In the data rows, 128 means zero.
Some points:
[155 112 131 157 130 155 114  69 170  90 121 170 168 157 180  96  93 128  94 135 139  60 114  57 144 101 118 126 128 147 131 136 103 162 183 188  74 132 138 139  97 113  68 123 148 130 113 125]
[ 43 125  67 146  58  72 129 120 119 115 140  77 140 127 159 133 170 169  64 149 154 134 164 137  73 149 149 138 116 118 117 133 124  81 108 107 128 113 154 128 155 156 154 135 120  85 197 143]
[149 119  82 110  93  88 151 139 107 116 111  94 178 155 117 169 173 148 150 157 145 119 188 105 110  92 161 197  80 119 115 145 160  66  88 137 162 117  78 125 147 146 104 183  89 172 110 122]
[118 192 172 113 118 144  78  82 129 136 155 156 149 115 106 102  65 125 116 191 158  75  75  85 174 139 107 103 201  56 123 164  81 125 184 147 134 158 149 138 165  91 140 157 185 128 115  93]
[125 111 147 163 161  87  98 189 152  59 140 157 125 115 160 160  62 138 113 146 108 105  59 137 131 165  91 151  79  81 135 146  87 130 144 142 126 123  62 134  70 139 153 159 102 156  89 119]
[137 152  77 160 108 135 141 155 122 200  96 192  93 139 172 118 114 153 179  77  97 112 146 112 106 143 173 104 127 118 204  80 117  69  69 111 186 111  52 128 157 100 134  51 153 122 102 165]
[127 109 174 182 138 120 114  80 149  58 163 153 149  75  90 121  81 104 138 138  89 172 150  71 224 110 147 112 124 114  88  72 142 164 102 186 116 193 133 154 113  90 147 125 118 114 150 127]
[133 151 104 150 117 147  80 156  61 125 139  92 146  73 151 138  98 134 185 158 118  89  89 171 138  88 149 143  70 104  46 142 126 165 145  94  73 143 136 105 159 109  93 120 198  90 177 134]
[ 67 123 151 120 164 122 152  97  75 131 178 101 113 141 184 158 153 150 111 116 121 126 103 143 176 128 132 143 144 169 122 116 218  73 103 132 158 144  88 181 117 186 132  98  91 171 202  96]
[178 161 103 182 153  93 145 126 165  74 162 147 139 138 134 155  88 120 148  83  99 135 111 104 200  91  75  76  89 110 160 164 158  59 195 106 129 117 113 177 117  79 128 145  61  84 109  99]
[125 159 169 144 117 168 110 155 178 149 163 166 140  81 138 176 137  92 137 139  98  99  98 132 123 128  93 111 152  66  97  98 101 117 144 125 107  94 170 166  97 104 157 161 183 136 127 128]
[200 103  83 118  95 141 135  59 182 156 115 132 115 147  62  91 126 198 122 147 171  96 149 126 141 141 136 111 134 175 106  74 141  98  90 126 140  79 102  91  76 108 132 173  87 100  98 147]
[107 100 163 121  95 138 164 126  93 133 131 115  87  82  81 108 140 124  32 119 134 138  99 139 174 105 120 157 147 165 120 138 138 101 136 219 123 107 150 111 154 176  97 169  91 131 100 138]
[ 94  94 163 150 138  86 147 148  74 154 104  85 115 149 104 165 150 165 114  85 169  74 195 139  97 136 181 141 197 115 153 156  87 120  58  64 143 166 125 136 110 149 132 121 151 120 122 153]
[116 137  97  99 117 140 115  52 177  89 141 117 131 186  86 138  99  40 111 110 158 143  88 144 147 165 156 122 154  86 108 155 110 130 125 198 127 157 104  95  45  97 127 164 165 126 141 112]
[149 195 120 153 139  98 130  69 142  78 109 138 115 143 131 182 182 112 154 116 136 151 110 135 211 127 110 146 169 121 128 136 125 176 133 134 140 115 159  76 161  47 117 178 107 163 117 103]
[ 97 144 127  74 120  81 163 139 190  80  79 141 115  97 147 109 145 120 159 135 126 138  84  74 164  88 125 107 104  58 149  97  97 178 171  88 134  95 150 176  59  99  45 138  72 122 132  92]
[149 141 119 126  89 152 103 126  74 104 163 144 115  86  93  75 135 129 128 141 170 120 172 121  76 110 176 123  96 180 165 175 102 141 123 134 120 124 122 110 159 113 135 139 180 166 151 140]
[143  93 126 158 156 102 175  86 138 148  85 129  98 110 136 222 130 119 176 118 177 121  84  96 104 185 181 192 123 107  62 148 151 159 148 128 201  84 204 132 139 166 144 129 144 128 136 165]
[117  94 141 114  94 125 134 131 112 125  99  85  92 120 118 166 112 111 141 133  64 154 119 155 119 115 170 118 134 125  81 135 143 151 149  68 209  89 107 126 152 140  62  45  70 161 146  57]
[109 127 119 131  85 139 148 103 165 203 135 112 116 143  63 108 152 171 132  91 106 120  97 126  83 123 172 211 119 131  70  78 118 169 121 102 112 144 193 139 118 147  91 144 164 118  74 103]
[135 140  98 109 167 175 186 115 164 176  47 118  98 171 120  91 178 142 109 136 166  89 192  92 149 167 170 139  73 129 102 112 108  64 113 118 126 177 157 101 114  47 112 143 103 111 104 134]
[119 133 167 144 124 144 159 158  92  46 119 124 165 106 102 136 115 103 123  58 153 206  85 172 140  92 102 123 166 148 104 119 119 145 222 115 142 160  20 156 159 140 141 174 162 115 119 176]
[148  94 110  59 112 190 111 168  53  86 159 149 137 150 131 108 112 116 108 140 118 194 154 158 161  92 129 155 153 123  79 109 113 189 145 151 134 105 225 177 102 115 146 129 140  91 139 122]
[108  89 138 153 180 147 124 137 107 222 172 140 106 100 142 120 115 123 123 178 139 180 117 147 133  83 158 163 157 101 136 137 134 107 152 103 109 110 129  79  75 125 171  85 153 134 142  95]
[108 118 121 134 154 142 145 107 110 133 128 167 160 112 160 123 116 136 148  87 133 130 120 113 155 163 122 101 175  81 113 144 128 153 127 123 151 105 128  91 134 124  64 196  45  93 175 115]
[ 82 131  95 121 174 141  97  98 165 105 112 130 120 149 192 127  84 125 151 145  94 168  98 122 108  79 136  83 152 107 142 147 110 147 129 128 140 131 195 170 157 147 149 204 130 114  97 130]
[224 110 201 106 163  76 124 157 102 123  90 106 123 119 109  60 159 107  74 150  98 152  98 146 124 134  86  98 127 174 159 151 146 100  71 116 113 138  66 175 130 136 166 154 134 110 186 139]
[ 79 127 112 148 163 103 131 173 108 172 105 149 133 186 106 126 119 138 200 111 132  93 140 119  65 165  47 134 115 189 159 104 117  96 111 136 147 135 187  89 116 148  93 103 159 136 157 109]
[103 136 139 102  63 164 136 106 124 132 134  95 125 148 115 130 140 143 193 161 148 144 110 172  63 128 133 177 153 171 128 150  84 112  82 128  91 112 116 115 166 120 127  68  98 138 171 153]
[ 81 183 104 116 235  94 133 134 116 154 172 130 148 106 165 145 108 106 100 123 104  93 166 131 106 166 144  95 104 147 229  87  67 120 172 142  93  60  94 161  99  72 110 127 110 125  74 143]
[172 149 165  88  89 154  84 147 111 211 136 150 162 135 156 133 105  96 119 182 116 114 149 167 131 144  89 127 100 193  89 120  84 135 142 112 173 185 147 102 104 176 194 101 139  90 131 179]
[182 173 102  99 104 119 116 190 157 190  89 104 113 139 143 162  96 117 128 117 142 121 125  83 137 138 163  93 119 182 238 101 128 125 133 138 111 141 156 137  74 154 133  95  45 127 141 112]
[211 142 193 103 134 138  75 133  97 142 184  92 163 172 146 120 128 104 106 114 115 185 119 100 143 134  65 111  97 117 103  98 115 124 123 129 103 153 162 124 153 168 131  72 177 117 110 164]
[149 164 161 146  73 149 190  83 104 140 108 154 151 206  94 115 154 190 138 129  68 125 145 122 128 120 101  95 112 111 146 150 137 193 138 143  87  97 109  71 137 166 169 149 198 158 126 142]
[119 104 131 143 131 149 110 149 167  73 131 152 127 171  79 129 132  97  97 147 141 148 137 157  73 132 154 141 102 154 126  76 147 163 129 138 115 106  91 152 205 147 150  67  68  84 135 105]
[174  94 137 124 114 134  98 122 115 139 108 115 108  68 145  80 151 164 126  56 132  99 169 140 131 121 127 121 131 164 180 101 116  74 150 118  96 129  81 103 160 158 170 139  64 163 136  84]
[144  67 115 170  93 143 144 142 166 129 137  84  82 132 124 155 142 125 104 170 163 156 186 122 131 157 122 102 142 107  87 173 138  99 121 117  57 140 114 176 184  96 105 178 203 172 130 156]
[140 138 137 158 129 161  91 114 136  98 111 137 149  99  82 117 162 125 100 131 111 128 190 134  74 157 119 123 142 134 244 138 191  95 106 159 206 131 159 111  75 142  63 117  97 152  96 117]
[ 87 114 132 129 121 168  59 152  48 131 116  93 129 168 167  99 132  88 117 131 109 130  93 101 170 120  88 125 114 159 162 162 207 131 113 121 100 135  55 133 178 151 174 107 222  91  50 135]
[ 80 116 136 114 169 151 135 154 150 119 136  96 101  90 157 140  91 154 120  90 116 167 158 116  86 102 113 113 174 176 121 152 182 179  82 155 156 136  58 118  79 144 159 135 106  84 182 118]
[131 101 105  97 173 128  76  96 167 109  92 148 165 103  57 177 205 207 102 152 169 156 163 164 167 135  93 125 120 138  78 151 151 123 113 116 116 143  89 162 180 139 121 141  50 147 171 181]
[137 109 152 121 149  70 116 171 143 108 133 151 144 118 169 155 175 167 177 132 127 145  67 155 128 136 232 110 163 161 133 152 160  72 127 134 115 114 141 107 119 143 125  85 158 111  89 126]
[114 153 132  95 117 100 174 108 163 139  92 123 107  99 130  79 118 107 144 119 192 121 152 165  88 122  39 116 109 128  97 117 114 137  88  88 116 104 130 139  99 157 125  81 173 156 107  53]
[145 118  72  81 126 158 186 154 154  83 177 114 105 119  84 125 114 135 128 119 100 131  90 152 143 154  87 184 116  68 125 129 151 164 120  70 129 177 165 125 128 153  77 126 110 138  85 130]
[141 142  81 145  93 118 166 123 104 188 154 126 115 140 161  70 147  95 171 119 120  94 133 113  99 175 118  94 125 105 126 129  85 168 142 241 124 171 165 122 111  68 158  98 140 143 116 126]
[ 80 114 122 133 154 131 120 179 153 118 136  86 187 131 128  72 105  83 122 140 109  95 120 148 159 100 134 133 148  97  96 132 133 179 127 125 150 114 156  77 191 133 165  92 191 176 156 175]
[117 143 151 136 153  65 135 168  94 153 138 209  80 124 168 161 131 104 114 123  90 103 174 120  35  98 150 133  68 115 161 115 150 111 148  42 103 132 158 103 152 119 158 121  93 143 112 163]
There is one direction along which these points spread out most. Where along it does each point below lie, from 0 to 99? 50 is the average, and the first point above lies past it. One standard deviation of the points above along it is 16.
[140 138 137 158 129 161  91 114 136  98 111 137 149  99  82 117 162 125 100 131 111 128 190 134  74 157 119 123 142 134 244 138 191  95 106 159 206 131 159 111  75 142  63 117  97 152  96 117] >> 33
[103 136 139 102  63 164 136 106 124 132 134  95 125 148 115 130 140 143 193 161 148 144 110 172  63 128 133 177 153 171 128 150  84 112  82 128  91 112 116 115 166 120 127  68  98 138 171 153] >> 33
[116 137  97  99 117 140 115  52 177  89 141 117 131 186  86 138  99  40 111 110 158 143  88 144 147 165 156 122 154  86 108 155 110 130 125 198 127 157 104  95  45  97 127 164 165 126 141 112] >> 74
[211 142 193 103 134 138  75 133  97 142 184  92 163 172 146 120 128 104 106 114 115 185 119 100 143 134  65 111  97 117 103  98 115 124 123 129 103 153 162 124 153 168 131  72 177 117 110 164] >> 61
[174  94 137 124 114 134  98 122 115 139 108 115 108  68 145  80 151 164 126  56 132  99 169 140 131 121 127 121 131 164 180 101 116  74 150 118  96 129  81 103 160 158 170 139  64 163 136  84] >> 30
[149 119  82 110  93  88 151 139 107 116 111  94 178 155 117 169 173 148 150 157 145 119 188 105 110  92 161 197  80 119 115 145 160  66  88 137 162 117  78 125 147 146 104 183  89 172 110 122] >> 28
[ 82 131  95 121 174 141  97  98 165 105 112 130 120 149 192 127  84 125 151 145  94 168  98 122 108  79 136  83 152 107 142 147 110 147 129 128 140 131 195 170 157 147 149 204 130 114  97 130] >> 67
[ 97 144 127  74 120  81 163 139 190  80  79 141 115  97 147 109 145 120 159 135 126 138  84  74 164  88 125 107 104  58 149  97  97 178 171  88 134  95 150 176  59  99  45 138  72 122 132  92] >> 68
[182 173 102  99 104 119 116 190 157 190  89 104 113 139 143 162  96 117 128 117 142 121 125  83 137 138 163  93 119 182 238 101 128 125 133 138 111 141 156 137  74 154 133  95  45 127 141 112] >> 32
[135 140  98 109 167 175 186 115 164 176  47 118  98 171 120  91 178 142 109 136 166  89 192  92 149 167 170 139  73 129 102 112 108  64 113 118 126 177 157 101 114  47 112 143 103 111 104 134] >> 34
[155 112 131 157 130 155 114  69 170  90 121 170 168 157 180  96  93 128  94 135 139  60 114  57 144 101 118 126 128 147 131 136 103 162 183 188  74 132 138 139  97 113  68 123 148 130 113 125] >> 73
[107 100 163 121  95 138 164 126  93 133 131 115  87  82  81 108 140 124  32 119 134 138  99 139 174 105 120 157 147 165 120 138 138 101 136 219 123 107 150 111 154 176  97 169  91 131 100 138] >> 52
[ 43 125  67 146  58  72 129 120 119 115 140  77 140 127 159 133 170 169  64 149 154 134 164 137  73 149 149 138 116 118 117 133 124  81 108 107 128 113 154 128 155 156 154 135 120  85 197 143] >> 30
